Each thing below was measured twice, in two different ways. The second way is not exact.
Here are some of them measured both ways, the first way above the second, with a blank line after each pair.
 35  11  -1  20 -33   9  81  84 -35 -48  27  22  37  -8
 -6  17  23 -11   7  73  37  -3

-17 -27  79 -19  30  27  74 -39 -16  68 -33  40   4  -7
 44 -49 -25  56   6  22 -13  43

-37  12   8  43   4  26 -87 -13 -12  -5  48 -78 -48 -30
-20  45   5  12   7 -37 -13   1

  5 -22 -11 -41  -4 -16 -63 -31 -18  48  11  34 104 -11
 21 -47 -18 -49 -24  18 -46  13

-22  10 -13  29 -19 -16 -33  71  60 -19  -4  52 -90  24
-25  76  -1 -23  49 -17  28  -2

 -20    2   -2   51   13   -1 -107   30   -5   61   31  -53    4  -15
-17  50 -27  -4   0   7 -39 -12

  1  40  -2  31  12   8 -83  19 -32  80  32   1 -68  28
-10  59 -19  -2  46 -18 -21   9

 23  26 -27 -70   2  22  65 -22  63 -25  21  -4 -73  32
  3 -23  -9  11  58 -57  17 -35

 50   7   6 -21 -36  -8  50  13  -9 -89  -1  44  -2  72
-21 -20  21 -19   2   2  55   5

-16 -26  -2  40 -20 -30  77  34 -11 -48 -55 -42 -68  15
-20  15  44  42  -7  11  70 -30

 80 -50 -13  15   6 -72 -32   5 -17  -8  32  49  53 -13
 24  -9   3 -77 -21  54 -11 -12

-19 -22 -31  16  33 -13  -4 -34  -5  29  15 -41 124  17
 26 -32 -22  11 -52  27 -14 -17

-13 -22 -45 -23   6 -14  69 -43  16  88  23 -61  33  21
 46 -58 -31  36  11   1  12 -52

Now 16 new things, measured the second way only, each followed by its number:
 56 -40  21  36  -6   3  46 -35 0
-49  19 -32  10  28 -48 -32  14 1
 76   0 -17  22  43   4  15  40 2
 9 -5 28  7 10 22 -5 23 3
 -6  67 -44   2   2 -13 -21   1 4
-44 -22 -16  20 -21 -38 -20  18 5
 87  -2 -11  21  37  27 -16  26 6
 -4  10  24 -21  -9 -52  28  26 7
 55 -57 -12  -4 -17  60  10 -29 8
 46 -29  -2  31  -1   6  55   0 9
 3  9 13 34  1 16 66  4 10
 -9 -32  22  35 -33 -60  13 -34 11
-19   9  17 -30 -14  17  21  28 12
  9 -80  27 -10 -21  21  -7   1 13
 18 -54 -19  31 -51 -10   3 -22 14
-43 -18   8  22 -23 -69  -3  15 15
A few of them come next, measured the first way, each followed by the number of its row above:
 30 -13 -24 -77   3 -16  34 -40 -61  -4 -23  25  74  36 13
 -10   24   14    3  -40   -1    2  -11 -106   83  -26    8  -27  -36 3
  4 -42 -33 -16 -10 -22  87  -3   8  39  12   9  97 -21 8
-25  31  13  34  -4 -29 119  18  10 -50 -10 -25 -34 -22 10
Now 16 new things, measured the second way only, each followed by its number:
  5  49   0  -4  50 -26 -51 -24 0
-32   4  -6 -43 -35   6 -51  -3 1
 -8  14  33 -42 -57  12 -20  34 2
 45   0  39  46  -2  78  27 -19 3
 48 -55 -10 -25 -31  13 -24 -29 4
-42  15 -18 -14  -2  80 -29 -18 5
-48   8 -20 -15  17 -15 -40  10 6
 80 -19  -5  40  40  26  -8  34 7
 18 -13  10   8   1  38  55   7 8
 5 47  9 25 40 28 29  1 9
 -5 -14 -39 -58 -36  29 -28 -28 10
  1 -22   7 -56 -23  -8 -15 -40 11
 -5   6 -29  62 -32  35  24  12 12
 44  58 -20  -6 -16 -35  15  66 13
 31 -64  -9  11 -58  -2   9 -11 14
  3 -29  -9  27 -55 -42  33  40 15
A few of them come next, measured the first way, each followed by the number of its row above:
  4  10 -18   5  -2   0  59 -82  -9  -6   5 -57  89 -23 14
 43 -29 -22   3 -38 -18 -83   8  19  39  10  -2  92   3 10
 23 -69 -44  -3 -25 -47 -94 -32   1   6  23 -24  35   5 11
-41 -52  31 -14  37  24  76  -5   4  62   1  80 -17 -19 7
Now 16 new things, measured the second way only, each followed by its number:
-55  48   6 -42 -49   1 -14 -25 0
 35 -53  -3  27 -22 -23 -10  43 1
 49  -8 -37   3  34  26 -28  36 2
-28  46  -7 -31  39 -41 -40   8 3
 38  10   2  28  46  43  48 -20 4
 37 -21 -28 -21 -22  49 -30 -20 5
-17  21  46 -61  20  -9 -19  40 6
  5  44  58   2  34 -10   9 -40 7
-27 -26 -23 -52 -16  -2 -22 -14 8
-25  63  -3 -19  32   0 -18   1 9
-48  68  12   9 -12  23 -16 -28 10
-38  33  12 -36  14  36 -22   9 11
 25  10   3  47  48  39  58 -15 12
  3 -66  13   1 -62  19   6 -29 13
  4 -24  11  55   1   9  17 -77 14
-45  -2 -17 -51   7  65   8  -5 15
A few of them come next, measured the first way, each followed by the number of its row above:
-22  -5  21 -32 -11  46  12 -86 -57  52 -33  41  36  41 1
-16  26  -1  24  -4 -11 127  42 -20  24  29 -20 -47   5 12
  24  -39  -41   20  -39   31   -7   40  -52   15  -25    9 -107   -3 7
-24  -2 -17  55   7   4 -63  93  13 -31   4 -66   0 -28 10
Now 16 new things, measured the second way only, each followed by its number:
-22  54  21 -25  29  23 -35  40 0
 74 -21 -30  47  15  14 -19  23 1
 -9  66 -22 -24  43  -4 -14   0 2
-33  47 -13 -64 -19   7 -33 -14 3
-20 -28  16 -20 -18 -23 -30  27 4
-31  38  29 -30  13  -6  19  55 5
 38 -76  -6  22   5 -17   4 -52 6
 19 -21  48 -16   3   2  53  -7 7
-39  10  32  21  18  37  58   6 8
 40  56 -21 -17 -38 -41   4  44 9
 17  -6   1  23  62 -83  18 -36 10
-50  44  18 -21  29 -25 -27 -28 11
13 -8 10 47 40 23 56  0 12
 -9  12  14 -14 -51 -53  14  39 13
-12  46   3  -2  57 -45 -17  -5 14
-43  -2  -9  10 -11   2 -16 -58 15
A few of them come next, measured the first way, each followed by the number of its row above:
-10  17 -53 -43  14  15  25 -50  39  11  35 -25 -98  48 10
  27  -24   -6  -16  -20   16 -114   49    3  -13    9  -22  -66   11 11
  9 -45 -50 -60  -8  -5  40 -68 -10  69   0 -37  25  43 6
 17  50  19  11 -16 -16  87  56 -48 -64  11 -30 -28  14 8
Now 16 new things, measured the second way only, each followed by its number:
 -7  41 -15  39  61 -29   0   5 0
-11 -12  21 -27   0 -37  31  44 1
-28   0  -6  34 -35 -16  21  34 2
  5 -60 -21  19 -16 -24 -37  18 3
-54  41  25 -53  13 -22  -4   1 4
-23   0 -16  13   2   7 -88   9 5
 45 -29 -23  -2 -61 -16 -19  -5 6
-16 -45  21   7 -74  -1  -8  27 7
 23 -21  -6  37 -11 -48 -12 -21 8
-54 -23  30 -23 -14 -72  -3  27 9
  7 -20  52   7 -17  25  50  22 10
  5 -40  18  -1   2   8  68  14 11
 -5 -38  -5  49  36 -54  21 -29 12
 21 -30 -18   1 -21  35 -33 -42 13
 26  16 -63 -15  -4  31 -23 -22 14
  1 -32  -1 -11 -61 -44  -4  15 15
A few of them come next, measured the first way, each followed by the number of its row above:
 24 -13  17 -52  11  41  42 -45  18 -27  45 -67 -60  55 12
-30   1  10 -32  79  11 -90  24   1  32  13 -47  42 -31 5
  6 -16 -28  23  45   0 -23 -82   8   8  33 -24  98  21 6
 29  15  13  12  -8  -7  92  -7 -53 -96  13   4   5 -11 10
Now 16 new things, measured the second way only, each followed by its number:
-34  32 -36  -6  54  -9 -43  -9 0
-28  38 -25  16  -1 -17 -39 -20 1
-41  -9   9 -32 -68  26 -24 -24 2
-40  10  25   0  49  24  30 -19 3
-39  24  42 -40 -18 -26 -20  25 4
-34  72 -19 -31  15 -33 -14  13 5
 36 -13  11  14  17  32  57   5 6
 19 -29 -44   7 -19  31 -25 -30 7
 29 -32  -4   6  17  43  49  -9 8
 -9  18  58 -29 -24 -29  -6  31 9
-37 -12  40  34  51 -49  22   0 10
-47 -14  25   5   2 -31 -60  33 11
 76   1 -29  39  36  33   4  10 12
 79  -1 -24  36  11  24  14   3 13
-23 -34 -43  13 -11  18  -2 -34 14
-55  60   2 -46  13   0  -9  13 15
A few of them come next, measured the first way, each followed by the number of its row above:
 14 -34 -23  10 -18 -26 -82  21  -7 -25 -38 -22  94  13 2
 30  48   1   5   4   0 -50  78  41 -84  21  36 -10  -9 15
-11  12   1 -71  -9  53  38   4  -3 -77  20 -22 -70  42 10
-13 -18   3  25   5  31 111 -10  20  73 -14  58  -7 -20 13
